The rows below come in pairs that one turn or mirror swaps. Which row does each named row swap with?
The rows were stretched afterwards, more along some directions than others.
j_3: [6, -94, -80, 35, -164, -23, 164, 61, 54, -115, 231, -214, 39, 146, -267, -16, 45, 244, 72, 76, 82, 214, 60, 402, -163, 80, 201, 188, -302, -2, -107]
j_806: [-51, -168, 285, 41, -190, 115, -263, 77, 74, 48, -118, -54, 212, 395, -345, -83, -86, 375, -140, -292, -178, -37, -266, -324, 181, -343, 32, 261, -115, 45, -172]
j_89: [121, 113, -169, 85, -58, 101, -190, 142, -32, 58, 131, -129, 49, 383, -369, -43, -400, 60, -9, -83, -18, 414, -286, -57, 34, -273, -78, 174, -81, -116, -247]
j_470: [-124, -124, -49, 2, -179, -233, 124, 146, -71, -86, 77, -200, 70, -92, -159, 92, -17, 159, -104, -92, 170, 103, -76, 492, -342, 209, 5, 76, -217, -17, -24]
j_483: [173, -55, -178, 170, -422, -168, 291, -193, 6, -334, -181, 245, 80, -131, -110, -190, -306, 23, -220, 153, 104, -98, 343, 100, 255, -128, 367, 29, 320, -22, 34]
j_713: [142, 145, -174, 141, -119, 23, -132, 120, -93, -67, 149, 12, -41, 383, -285, -89, -472, 58, -63, -36, 71, 405, -236, -21, -22, -381, 117, 136, -59, -40, -189]
j_508: [-54, -103, 56, 145, -122, -26, 206, 143, 17, -48, 27, -220, 62, 95, -247, -3, -81, 104, 16, 48, 75, 287, -95, 272, -70, -86, 75, 249, -167, -91, -249]
j_988: [-225, -268, -100, 76, -177, -42, 177, 327, 5, -216, 163, -160, 61, 11, -169, -57, -109, 416, -27, -172, 90, 206, -47, 261, -122, -23, 93, 353, -148, 70, -193]
j_323: [232, 21, -318, 174, -255, -81, 195, -229, 20, -135, -121, 191, 3, -74, -211, -138, -175, -51, -135, 352, 73, 72, 297, 39, 196, -195, 256, 105, 269, -51, 163]
j_854: [-84, -53, 350, 36, -180, 121, -225, -42, -22, 144, -125, -79, 284, 194, -203, 41, 49, 279, -131, -177, -224, -153, -202, -381, 145, -192, -1, 147, -183, -25, -46]
j_811: [201, 30, -203, 142, -302, -55, 131, -185, 11, -188, -71, 214, -107, -68, -170, -216, -175, -31, -116, 167, 61, -101, 274, 35, 253, -257, 237, 3, 380, -111, 145]
j_335: [43, -96, -252, 106, -330, -36, 181, -220, -15, -271, -171, 109, 60, -125, -299, -155, -207, 62, -175, -1, -56, 31, 288, -27, 202, 62, 124, 235, 338, -44, -3]
j_572: [-32, -73, 305, 19, -121, 80, -303, 16, -41, 85, -164, 36, 159, 197, -215, -41, 41, 183, -161, -288, -272, -291, -157, -252, 216, -230, -64, 112, 50, -72, -104]
j_140: [-110, -100, -89, 132, -137, -102, 190, 152, 93, -114, 197, -314, 30, 118, -262, 23, 23, 325, 59, -35, 94, 281, -54, 367, -124, -34, 105, 315, -255, 66, -143]
j_721: [28, 6, -369, 123, -186, 15, 208, 164, -334, -313, 357, 88, -16, -475, 48, -55, -391, -143, -9, -2, -55, 235, 135, 204, -111, 101, -62, 432, 89, 94, 202]
j_86: [241, 47, -290, 217, -252, -91, 197, -222, 13, -282, 9, 230, -36, -121, -109, -275, -235, 39, -69, 262, -8, 11, 412, 7, 167, -49, 222, 95, 287, -35, 188]
j_228: [-140, -71, 315, -20, -141, 27, -305, -58, -10, -37, 49, -27, 116, 139, -156, -79, 151, 290, -126, -279, -205, -110, -215, -138, -11, -148, 77, 69, -186, 2, -63]
j_407: [28, 78, 136, -4, -106, -63, -229, -5, 54, -197, -126, -73, -97, 51, -457, -139, -204, -45, -299, -20, 56, 235, -146, -118, -294, -472, 343, 347, -24, -231, 28]
j_112: [116, 89, 170, -30, -159, -68, -290, -43, 48, -124, -180, -122, -129, 151, -556, -66, -190, -35, -354, 40, 39, 217, -107, -161, -279, -494, 349, 375, -70, -134, 45]
j_926: [80, -28, -313, 151, -278, -121, 177, -235, 5, -238, -230, 67, 12, -180, -177, -196, -224, -1, -270, 124, -20, -47, 321, -8, 229, -67, 147, 149, 329, -15, 60]
j_325: [107, 72, -293, 75, -327, -97, 155, -259, 39, -324, -99, 127, 27, -193, -270, -278, -191, 166, -261, 106, -146, 6, 384, -58, 160, -68, 303, 161, 230, 4, 41]
j_672: [32, -78, -134, 28, -277, -129, 146, 186, 54, -197, 171, -114, 195, 17, -321, -21, -129, 156, 142, 46, 36, 262, 19, 366, -221, 129, 13, 222, -229, 36, -156]
j_696: [-167, -112, -36, 15, -64, -28, 92, 273, -6, -69, 171, -258, -39, 180, -145, -8, 7, 346, 75, -220, 188, 278, -152, 391, -177, 72, -39, 254, -312, 22, -166]
j_174: [65, 134, -114, 87, -190, 111, -184, 173, -120, -54, 303, -70, 11, 427, -356, -71, -348, 155, 64, -110, -12, 356, -274, -69, 5, -262, 59, 186, -158, -87, -267]
j_196: [236, 122, -230, 123, -59, -1, 78, 7, -250, -279, 263, 142, -82, -292, 12, -23, -459, -262, -26, 122, -106, 261, 149, 151, -154, -95, 11, 235, 27, 127, 105]
j_920: [309, 63, -146, 181, -353, -28, 113, -278, -47, -214, -174, 208, -97, -43, -346, -178, -95, -58, -209, 195, -14, -163, 381, 105, 215, -148, 242, -65, 360, -236, 19]
j_516: [-190, -64, 302, -45, -175, 188, -248, -54, 41, 199, -81, -107, 158, 255, -382, -47, 128, 289, -91, -233, -166, -14, -347, -110, 51, -177, -9, 7, -181, -12, -141]
j_307: [49, 90, 217, -10, -173, -9, -189, -60, 26, -177, -66, -151, -113, 208, -550, -85, -162, -18, -253, 15, 137, 244, -118, -58, -240, -445, 403, 257, -90, -203, 20]
j_85: [71, 120, 75, -59, -121, 5, -202, -74, 62, -115, -57, -134, -75, 56, -591, -157, -155, -169, -279, 74, -12, 238, -127, -135, -275, -414, 314, 338, -18, -257, 73]
j_383: [137, 155, -312, 134, -168, -23, -5, 105, -313, -347, 282, 162, -155, -408, -58, -138, -356, -152, -89, -49, -96, 243, 137, 190, -330, 6, 74, 273, -28, 110, 152]
j_167: [-44, -57, 236, 110, -199, 86, -303, -9, 55, 133, -71, 21, 122, 396, -368, -62, -25, 250, -188, -227, -92, -133, -196, -134, 164, -376, 79, 66, 26, -100, -102]
j_224: [99, 32, 332, 88, -253, 102, -275, -81, -46, 131, -149, 91, 105, 237, -316, 80, 18, 131, -265, -196, -175, -247, -182, -31, 99, -272, 6, -127, -32, -221, -109]
j_275: [122, 37, -268, 173, -302, -33, 365, -188, -201, -278, -124, 83, -6, -307, -64, -186, -140, -210, -106, 279, -240, 22, 330, -7, 284, -97, 65, 150, 426, -157, 79]
j_449: [150, 40, -287, 194, -289, -52, 144, -319, -13, -259, 41, 266, 117, -49, -140, -109, -218, -82, 28, 378, 31, 78, 187, 90, 192, -199, 301, -45, 231, -46, 98]
j_59: [74, 96, 209, 21, -315, -44, -279, 24, -14, -191, -136, -18, -85, 172, -561, -108, -306, -7, -342, 19, 52, 191, -160, -60, -274, -513, 436, 312, -71, -98, -15]
j_310: [62, 162, 228, -20, -30, 1, -332, -31, 55, -28, -118, -194, -164, 208, -552, -160, -51, -81, -217, 27, 12, 197, -145, -234, -211, -487, 241, 333, -106, -240, 58]
j_114: [164, -89, -313, 217, -185, -111, 242, -222, -23, -315, -236, 145, 77, -223, -76, -245, -273, 27, -175, 210, -7, 69, 325, -106, 263, -123, 103, 256, 405, 15, 28]
j_542: [59, 89, -126, 89, -201, 35, -182, 206, -75, -51, 264, -54, -31, 423, -429, -61, -382, 211, -15, -87, -14, 397, -252, -62, -30, -308, 22, 256, -91, -87, -232]
j_903: [-122, -82, -89, 128, -194, -13, 182, 232, -6, -92, 198, -260, 62, 3, -218, -97, 12, 326, 82, -124, 15, 265, -93, 336, -200, 28, -12, 229, -233, -91, -197]
j_528: [269, -25, -306, 76, -125, -178, 101, -164, 97, -230, -221, 130, 106, 37, -261, -166, -384, -159, -195, 162, -5, 112, 297, -132, 138, -154, 136, 221, 342, -80, 94]
j_653: [-273, -8, 320, -12, -116, 183, -156, -92, -95, 73, -27, -54, 18, 174, -260, -19, 140, 33, -208, -210, -268, -21, -335, -223, 141, -363, 50, 26, -72, -164, -210]
j_522: [109, 112, -365, 129, -124, -193, -101, 161, -253, -266, 344, 78, -25, -264, -107, -68, -499, -45, -86, -85, -107, 212, 143, 112, -372, -10, -60, 458, -20, 106, 238]
j_860: [89, 139, -76, 164, -87, 117, -189, 159, -126, -43, 138, -61, -61, 293, -315, -94, -377, -23, -24, -107, -53, 362, -352, -82, 7, -330, -34, 104, -25, -172, -281]
j_657: [217, 105, -259, 169, -71, -104, -28, 102, -246, -283, 290, 179, -114, -452, 100, -22, -377, -108, -65, 48, -169, 273, 115, 252, -259, -37, -117, 312, 0, 63, 196]
j_130: [131, 105, -249, 177, -12, -31, 94, -58, -161, -359, 291, 69, -25, -220, -33, -146, -434, 4, -4, -35, -143, 230, 154, -20, -155, -28, 103, 384, -29, 227, 107]
j_447: [165, 190, -266, 206, -347, -133, 79, 21, -314, -393, 361, 64, -51, -419, -159, -128, -345, 50, -48, -20, -133, 254, 175, 173, -374, 130, 62, 255, -144, 92, 109]
j_953: [291, 174, -274, 130, -145, -49, -42, 28, -253, -262, 323, 124, -208, -351, -63, -50, -288, -190, -52, 40, -175, 187, 204, 358, -303, 27, -172, 199, 39, 37, 266]
j_650: [-22, -82, -217, 96, -219, -233, 114, 239, 66, -143, 219, -240, 41, 97, -278, -104, -121, 328, 50, -49, 123, 216, 5, 317, -235, 4, 10, 303, -214, -10, -133]
j_840: [170, -67, -235, 127, -216, -59, 183, -157, 35, -302, -171, 131, 11, -151, -153, -271, -347, -32, -129, 137, 19, 62, 300, -157, 255, -164, 175, 330, 336, -17, 188]
j_138: [111, 78, -279, 47, -153, -134, 38, 87, -330, -322, 313, 106, -142, -467, 29, -86, -387, -118, -99, -23, -17, 309, 70, 351, -344, 64, -42, 252, 6, 197, 158]
j_504: [-68, 87, -359, 39, -57, 7, -41, 149, -305, -248, 367, 57, -202, -374, -37, -129, -277, 81, -64, -198, 1, 243, -20, 343, -396, 132, -78, 281, 1, 187, 141]
j_904: [93, 141, -345, 157, -121, -70, 36, 95, -290, -380, 401, 57, -200, -332, 38, -130, -374, -52, -20, -1, -79, 250, 224, 181, -304, 64, -42, 407, -41, 159, 222]
j_499: [-48, -100, 293, -58, -327, 135, -213, -83, 65, 64, -127, -48, 245, 152, -380, 27, 88, 270, -190, -330, -260, -133, -293, -140, 83, -124, -40, -2, -132, -26, -219]
j_498: [-34, 72, -193, 141, -373, 79, 302, -279, -196, -262, 19, 157, -79, -159, -304, -230, -66, -159, -115, 213, -140, 98, 265, -67, 269, -208, 382, 30, 312, -200, -54]
j_201: [-64, 12, 93, 46, -199, 9, -250, 13, -17, 98, 86, -70, 36, 213, -392, -10, 123, 301, -229, -108, -259, -142, -66, -215, 22, -260, -106, 303, -75, -97, 86]
j_861: [-87, -80, 257, 11, -281, 58, -280, 10, -51, 124, -189, -53, 202, 181, -311, 43, 66, 359, -229, -298, -302, -205, -177, -240, 174, -259, -43, 118, -36, -12, -135]
j_847: [53, -30, -268, 133, -287, -111, 263, -226, -95, -347, 30, 187, 28, -247, -5, -235, -151, 14, -49, 123, 11, 67, 264, 123, 146, 45, 284, 44, 250, -46, 84]
j_567: [122, 25, -247, 64, -182, -182, 47, 175, -219, -321, 223, 161, 86, -281, 44, 78, -496, -164, -16, -1, -45, 293, -67, 345, -343, 88, -151, 335, -73, 220, 79]
j_400: [97, 149, -354, 216, -86, -85, 34, 116, -171, -271, 376, 69, -71, -351, 18, -9, -403, -28, 6, -4, -162, 268, 135, 178, -207, -24, -19, 276, -61, 154, 168]
j_512: [29, -20, 214, 21, -15, 84, -390, -18, 59, 218, -70, 0, 117, 294, -281, 50, 55, 216, -155, -111, -180, -56, -211, -229, 96, -349, -101, 147, -106, -25, 30]
j_376: [88, -21, -313, 108, -286, -7, 195, -248, -101, -261, -83, 160, -128, -159, -219, -261, -178, -23, -87, 195, 16, 132, 203, 105, 177, -68, 131, 134, 359, 97, 33]
j_658: [-163, 19, 322, -43, -235, 80, -272, -11, -31, 110, -137, -128, 79, 184, -336, -44, 240, 391, -215, -283, -402, -200, -233, -322, 136, -183, -3, 242, -129, -56, -158]
j_496: [-228, -134, -74, -1, -45, -37, 108, 175, -42, -40, 134, -293, -16, 63, -222, -81, -1, 195, 20, -119, 116, 259, -127, 338, -232, 161, 57, 215, -225, 22, -175]
j_26: [156, 67, -455, 200, -368, -82, 244, -143, -35, -186, 43, 146, 5, -208, -359, -241, -125, 62, -151, 256, -161, -9, 427, -47, 159, -121, 145, 188, 333, -217, 169]
j_945: [153, 66, -391, 137, -179, -209, -5, 83, -338, -305, 293, 113, -44, -428, -77, -49, -349, -135, -108, -13, -71, 169, 166, 361, -322, 203, -145, 154, 71, 104, 121]
j_943: [-92, -35, 72, 215, -152, -77, 187, 114, 107, -113, 117, -290, 57, 76, -272, -152, 18, 411, 128, -79, -11, 206, -19, 46, -33, -12, 71, 343, -263, -59, -206]
j_285: [-67, -42, 304, 117, -223, 33, -296, -72, 44, 84, -18, 61, 238, 281, -247, 76, 103, 257, -4, -13, -139, -37, -346, -81, 112, -392, 30, -15, -125, -99, -115]
j_8: [-243, -40, -125, 50, -271, -3, 111, 234, -65, -89, 291, -262, -108, 12, -332, -151, 113, 458, 71, -172, 166, 217, -100, 425, -269, 180, 80, 207, -257, 9, -176]
j_443: [-187, -104, -77, 50, 56, -76, 63, 133, 19, -113, 117, -373, 12, 80, -238, -85, 16, 327, 42, -217, 27, 242, -117, 226, -270, 196, -134, 324, -262, -18, -171]
j_456: [30, -47, -89, 149, -252, -60, 160, 135, 54, -85, 166, -220, -43, 138, -313, -53, 38, 234, 43, 6, 69, 206, 28, 518, -213, 90, 19, 77, -237, -97, -140]
j_14: [53, -26, 334, 56, -163, 66, -222, -76, 63, 100, -43, -32, 128, 225, -264, -81, 181, 266, -93, -114, -197, -149, -165, -139, 86, -239, -20, 105, -83, -89, -7]
j_627: [143, 35, 357, 2, -257, -87, -357, 18, 83, 115, -146, -52, 221, 305, -379, 57, -61, 78, -248, -148, -211, -62, -234, -336, 4, -332, -40, 189, -181, -88, -23]
j_802: [-92, -5, 290, 100, -264, 15, -171, -14, -10, -49, -58, -109, 146, 147, -256, -59, 16, 193, -249, -94, -326, -79, -83, -209, 77, -276, -1, 114, -136, -68, -114]
j_746: [121, 91, -142, 29, -76, 122, -168, 184, -33, 2, 105, -110, -45, 366, -354, -121, -353, 61, 60, -70, 3, 330, -282, 50, 81, -290, -115, 149, 22, -117, -256]

Swapped with j_953: j_456
Swapped with j_85: j_542
Swapped with j_275: j_802
Swapped with j_310: j_713
Swapped with j_201: j_26
Swapped with j_449: j_285
Swapped with j_512: j_323
Swapped with j_860: j_307
Swapped with j_8: j_504
Swapped with j_14: j_86
Swapped with j_926: j_861
Swapped with j_59: j_746
Swapped with j_224: j_920
Swapped with j_407: j_174

